Rows are one point carried round by a steady rotation, each followed by how many steps it has turned.
The counts run from 0 to 180.
[-27.9  15.0   3.4  10.4  -3.2  -4.4  29.8  -0.2   2.8 -16.6  -4.1   6.6
 -19.0 -10.8 -17.3  -9.4  -7.9   4.8 -20.7  18.4  -4.5 -29.5  16.5 -29.2
  26.5  -8.3  33.1  -4.2  -3.0  -7.6  -5.4  -3.8 -11.4 -31.8  28.5 -40.0
  37.2  27.4  28.7] -> 130
[ -9.9  27.0  38.5   1.3 -14.3  14.5  16.1 -10.5  10.1  28.5  24.3   8.0
 -17.2  11.7  -8.5   2.6  25.0 -31.8   2.7  12.7   7.3 -32.9 -14.7  16.0
  13.7 -30.5 -14.9  27.7  -0.8   6.2 -17.0 -21.4 -52.7 -21.8   7.6 -24.8
  19.9  -6.0  44.1] -> 89
[ 12.8 -11.8 -30.2 -13.7  -0.1 -24.5  10.9 -11.9 -24.6  -5.4  -5.0 -10.6
 -33.6  -8.1   3.5 -11.9 -16.4   3.0   0.5  18.3  -5.1  45.7 -21.9 -25.1
  -9.1  34.2  34.2  -6.5  22.2  -9.7   9.4   8.1  36.9 -21.7  18.9  41.6
 -27.1  -5.7 -16.0] -> 111
[  5.9  27.5  -5.8  13.5  -0.8 -10.8  16.9 -17.1  -5.9   0.4  -7.9   0.2
  10.2  28.1   5.8 -14.1 -34.6   9.6  55.1  25.5  -7.4   9.7   0.5  19.0
 -29.5  -6.2   6.9 -21.8   4.1  30.3  19.6  24.3  26.0  32.0  29.9  -4.3
  -3.7   6.7  -9.0] -> 1
[ -0.1   0.0 -39.3   5.2   9.3 -11.7  14.2 -10.5 -13.5   8.2 -22.3  -7.0
 -48.6  -1.4   1.9  -4.1  17.8  18.4 -20.0  14.5  17.7  26.1  -4.5 -35.5
   3.1 -17.6  20.4  11.9  28.3 -19.7  -8.5 -22.2  -8.9 -28.4   4.8 -14.8
   7.0  45.5  29.2] -> 34
[-25.5  21.4   6.8 -27.1 -25.0 -11.2  20.9 -12.9   5.7 -14.2   5.8 -13.1
  -3.5 -12.3   4.2  34.9   8.5 -14.4   1.0  24.2  11.2  19.9 -27.1   6.4
  11.1 -22.8  14.2  -2.3  16.8   8.2 -35.8  10.0 -20.9 -62.5   9.9  -0.6
  22.2   5.2   3.5] -> 46
[  7.6   8.0   2.7  23.4   6.4 -28.1  -8.2  -0.6  -3.4  18.9   3.3  24.5
 -14.4  37.4  -2.7 -12.4 -33.5   7.8  10.4 -10.4  -3.8  -9.1   6.0  -0.9
 -41.7  -1.2   3.5   1.6   3.0  -0.8  40.9   4.8  26.1  55.3  20.0  23.3
 -27.2  10.6 -12.6] -> 94
[ 12.3  -7.2  18.2   6.4 -16.9  -0.4   1.2  11.7 -17.8  -1.6  24.8  43.1
   6.3   3.1 -29.2  10.7 -36.9 -14.7  -2.6  35.7  13.9 -36.9  -2.9   1.0
 -10.9  29.9 -12.1  -6.4 -32.5  14.3  -4.9  -7.6 -11.7  -6.5  28.6 -18.6
  -2.2 -22.3  36.1] -> 174
[ 27.7 -28.8  -7.1  -3.0   4.9 -11.1 -17.7  -6.9 -22.3   3.1  10.9  12.0
   5.6  15.7   7.6  40.7   6.1   7.5   3.1 -20.6   3.5  26.0 -20.9  17.8
 -20.7  15.0 -25.8   4.4  -3.0  -0.7  24.3  -5.7  11.6  25.1 -10.2  50.4
 -37.3  -8.6  20.7] -> 177
[ 16.5 -20.8 -16.4   8.5  16.7 -22.5  12.0 -10.6  -9.4  22.8  11.0 -12.2
 -19.0   7.2   1.3 -17.9   2.9   5.7   3.0   6.6 -17.3  36.1 -25.6   2.1
   5.5  29.9   8.5   2.2  17.2  -2.6  11.5  11.3  29.4  10.4  18.0  60.4
 -48.6 -10.4 -13.1] -> 17
[ -9.0  -6.0  -8.9   6.2   5.1  16.6  26.7 -25.1   5.2 -11.1  17.6  -0.6
  -3.0  -0.1  -7.1  13.2  -3.0   2.4  26.5   9.7 -43.3  17.6 -11.4  44.4
  -0.1   8.7  11.4  -6.0  -1.4  36.7   6.9  37.9  50.8 -20.8  35.5  24.3
 -10.1  -8.5   4.0] -> 70
[ 16.6  24.0 -20.7 -23.2   1.5  20.4  -9.0 -24.5 -23.7 -22.0  -7.8 -33.1
   7.5  -6.1  38.8  22.0  29.0  10.0  32.1  -5.5 -16.0  48.1 -12.9   0.7
  -3.5  10.0  23.8   8.4  21.1  10.5   1.8   7.5  15.6 -22.1 -27.4  40.7
   1.7 -18.5  -6.7] -> 58
[ -0.7  25.2   8.9 -38.7 -11.0  -8.5  12.1  -0.2  -1.9 -22.7   5.1 -20.5
   2.4 -10.5   8.7  32.7  22.7 -23.1 -20.2  13.8  10.2   5.6 -19.2 -13.3
  25.2  -4.5  16.5  -4.0  -0.1 -19.1 -45.8  -8.8 -30.7 -51.5 -18.2  15.0
  15.6   1.2   7.4] -> 47
[  4.4  20.4  16.7 -35.4  -6.7 -32.5  17.4 -11.9   3.3   0.5  18.9 -23.8
  40.3  -1.6  12.4  11.1   2.4 -28.9  15.9  36.6  -2.7   5.0 -37.2  26.7
  40.3   9.9 -11.9  -2.7   1.1  -0.9 -13.0  21.3 -21.6  -2.0  21.8  31.4
 -10.9 -37.0   3.3] -> 4
[ -3.2   3.6 -27.7  -1.8  19.5 -49.2  10.3  -9.9   4.3 -27.3 -11.9 -12.7
  -0.8  18.8   9.4  22.5 -23.3  21.4  -0.6   4.0 -17.3  14.8   7.0   2.9
  15.3  -1.1  21.6 -29.5   2.3  -5.7  27.3  17.6  42.6  21.1  31.4  18.4
  -3.0  34.5 -21.4] -> 137
[-13.2   6.4  -5.4  35.8  10.1  11.6   6.3  -5.5   2.3  30.6  -3.3  11.1
 -36.5   1.5 -17.9 -52.0   5.7   7.4   0.3  -7.6  13.9 -13.4  12.1 -18.3
 -19.3 -12.0  -2.1  32.7  26.3  -9.2  12.2 -10.5   0.0  27.2  17.9 -28.0
   3.1  29.1  41.6] -> 171
[ 18.0 -12.3 -12.1  28.8 -16.7  20.9  10.7  -2.2 -29.4  15.2   6.4  40.9
 -44.0  10.2 -24.7  -9.0 -31.7  15.2  13.4   0.7  -1.1  -5.6  13.7 -17.3
 -50.8  13.0  17.0  14.2  -4.8  13.7  22.6  -5.4  40.0  -6.7  12.3   1.7
  -5.3   1.2  22.7] -> 26
[-14.4 -11.8 -23.7  -1.5  -4.3 -47.3  12.4 -10.8  -7.6 -11.1 -12.9 -11.5
 -20.2   5.8  15.1  26.9 -31.3  17.5  10.2  -4.7   9.0  29.3 -10.8  -5.7
 -10.2 -14.1  18.7  -0.6  23.6 -17.1  22.2  37.2  33.3  24.7  26.0  22.9
  -3.3  32.3  -5.6] -> 43
[ -6.1  10.3  26.0   4.2 -24.6  29.8 -12.3   9.2 -13.8 -35.5   5.7  21.5
  13.9   0.2   5.8  51.4   5.9  -2.7  -3.0 -30.5  -6.3 -40.1  25.0   2.0
  -8.1   5.7  -0.7  15.8 -36.5  10.7  12.1  -2.0 -10.3  -3.7 -22.6   6.3
  12.2 -12.9  34.1] -> 133
[ -2.6   3.5  -7.4 -26.6  38.0   5.5  -2.4 -12.5  17.7 -12.3  13.0 -22.6
  31.9   1.4  -6.5  17.6  27.1  -9.6 -13.0  12.7 -15.6  12.4 -27.4  33.8
  32.9  10.4 -22.7 -36.0   3.1  25.1 -30.3   3.4   3.8 -33.8  19.5  -3.6
  -7.1  -3.3   1.8] -> 72
[-14.6  35.3  11.7 -33.3  -6.8   9.8  15.1 -22.1   2.6 -11.6  -8.8 -28.8
  20.3   1.0  21.3  25.0  35.2 -17.2  13.2  10.3  10.1   3.1 -14.5  11.7
  25.9 -32.7  -8.2  -5.8   7.7   5.7 -29.7  -7.8 -30.9 -34.2 -18.6  -9.5
  27.7   0.3  25.6] -> 141
[-10.8  -7.7  -6.7  20.5 -12.2  11.8 -17.5  15.2 -29.2 -11.3 -11.1  11.9
 -22.9 -13.0  -3.7 -20.5 -25.0  17.0 -12.0 -21.8  12.5  -9.7  28.8 -40.3
 -18.3  25.0  21.8  24.5  -0.6 -28.7  31.4  -3.6  25.7  28.7  -2.8 -12.9
   1.7  18.7  31.9] -> 119
[-37.0  12.8  17.6 -29.3 -26.8 -16.7  -3.0   9.8 -12.5 -43.0   9.1   2.1
  55.9  -4.8   6.9  27.5 -43.0 -10.5  18.3  10.4   6.6 -10.9  -3.8   8.8
   6.9  19.5  -2.3  -8.9 -10.2  -3.5  -4.7  47.0   0.8  10.0  16.3  16.4
  11.9 -15.9  -2.2] -> 55
[ -0.7  29.7   6.9 -25.3  -4.1 -30.7  23.8 -18.2   1.5   1.0  19.1 -14.8
  28.6   7.1   2.1  -7.6 -21.4 -22.5  28.7  51.4  -3.5   1.9 -25.4  26.2
  17.6  11.1  -4.9 -21.3  -2.7   7.0  -9.5  29.6  -4.8  -5.1  38.6  13.2
  -6.5 -26.7  -2.4] -> 3
[-12.7   3.2   7.7  32.5  -4.1  19.7  20.7  -2.3  -5.2  34.2   3.8  22.2
 -29.6   6.6 -29.8 -38.7 -16.6   5.3   4.4   9.0   6.2 -19.6   9.6  -1.7
 -31.4  -1.5  -6.5  20.0   8.9  12.2   5.0 -16.7   5.8   6.5  28.5 -37.7
  15.4  12.8  43.0] -> 172
[ 14.0   5.0 -13.6 -16.0 -16.4  15.0 -20.3   2.1 -47.8 -12.5 -18.1  12.2
   5.8  -8.7  24.6  14.8 -25.9  10.9  29.9   0.4  31.2  37.4 -10.6 -15.2
 -46.8  28.5  -8.6   1.7   4.9  -0.4   9.6   6.7  11.7   7.9 -27.2  22.2
 -24.5 -20.2   1.0] -> 109
[  6.3  27.9  -4.1  26.5   8.5  17.1  -4.0  -1.7  -2.0  40.4   1.3 -13.4
 -53.7   5.2   1.9 -23.8  30.8  -7.4 -12.2 -13.9  -6.5  13.6 -10.7 -24.4
 -28.4 -11.5  23.1  28.9  35.0  -3.8  -6.4 -22.1  -0.8 -20.7 -17.8  16.2
   1.7  17.9  -9.7] -> 102
[  8.7 -40.3   2.6 -17.1  -1.2 -25.3  -2.1  11.0   0.1 -15.3  33.1  25.7
  13.8   6.1 -19.1  41.0 -30.5 -12.3 -25.7   9.9  -0.7  -3.1 -27.8  20.9
   0.9  29.4 -22.2 -22.4 -11.6   4.4 -11.7  11.3  10.9  -4.9  33.4  26.9
 -27.1   2.2   0.7] -> 29
[ 17.2  26.4 -26.6  -3.0  13.8   9.4  17.2 -38.6  -6.9   7.8  -4.2 -42.9
  -4.5  -1.4  31.3 -24.5  37.7  -2.3  31.7   7.5 -17.5  51.8 -17.7   2.8
   7.1  -4.4  19.4  16.6  25.6   7.6  16.2   2.1  13.9 -14.4 -13.6  24.4
  -5.8 -13.2  -3.5] -> 153
[ -4.6  -0.3   4.6 -12.3 -25.4  13.7 -32.4   8.0 -37.4  -5.5  -7.6  20.3
  25.2  -8.0  12.2  14.2 -34.1  -6.8  22.7 -11.4  37.8   9.9  -7.8  -4.6
 -51.4  26.5 -32.0  15.5   2.2   0.8  -0.4  17.0  -0.8  21.5 -21.1  23.4
 -12.6 -19.4   9.7] -> 108
[ 13.8  39.3   1.6 -28.3   8.6  10.2  -7.0 -18.5   1.9  -7.8  -8.4 -29.8
   9.4   0.1  32.5  15.0  42.9 -16.6  -1.6  20.4   5.4  -7.5   9.1 -13.0
  28.2  -7.1  14.3  -0.5  -2.6 -11.0 -12.0 -29.1 -45.0 -29.6 -28.0  -4.9
  15.7  -0.8  17.6] -> 142
[ 13.5 -13.6  -6.7  29.2 -10.3  27.9  -1.5  -0.2 -23.2  13.1   2.7  28.7
 -31.4  -5.5  -9.3 -21.8 -19.6  19.0  13.0 -10.6  14.5  -3.9  16.7 -27.9
 -35.0  18.1   6.6  38.2  -2.1  -9.1  38.1 -13.8  21.7  17.6  -9.1   2.9
  -7.4  -3.3  33.4] -> 25
[-29.5  14.3  33.1   9.4  28.1  11.8  -6.8  11.3  30.6  15.4  36.8  -5.3
  15.9  -0.3 -26.4 -40.2  15.8 -28.4 -27.0  -8.1 -20.2 -46.0   3.2   3.3
  23.4   6.3 -21.3  13.8   2.7  -9.0 -19.8  -5.2 -20.6   3.7   9.0  -6.5
   7.0   2.8  16.3] -> 157
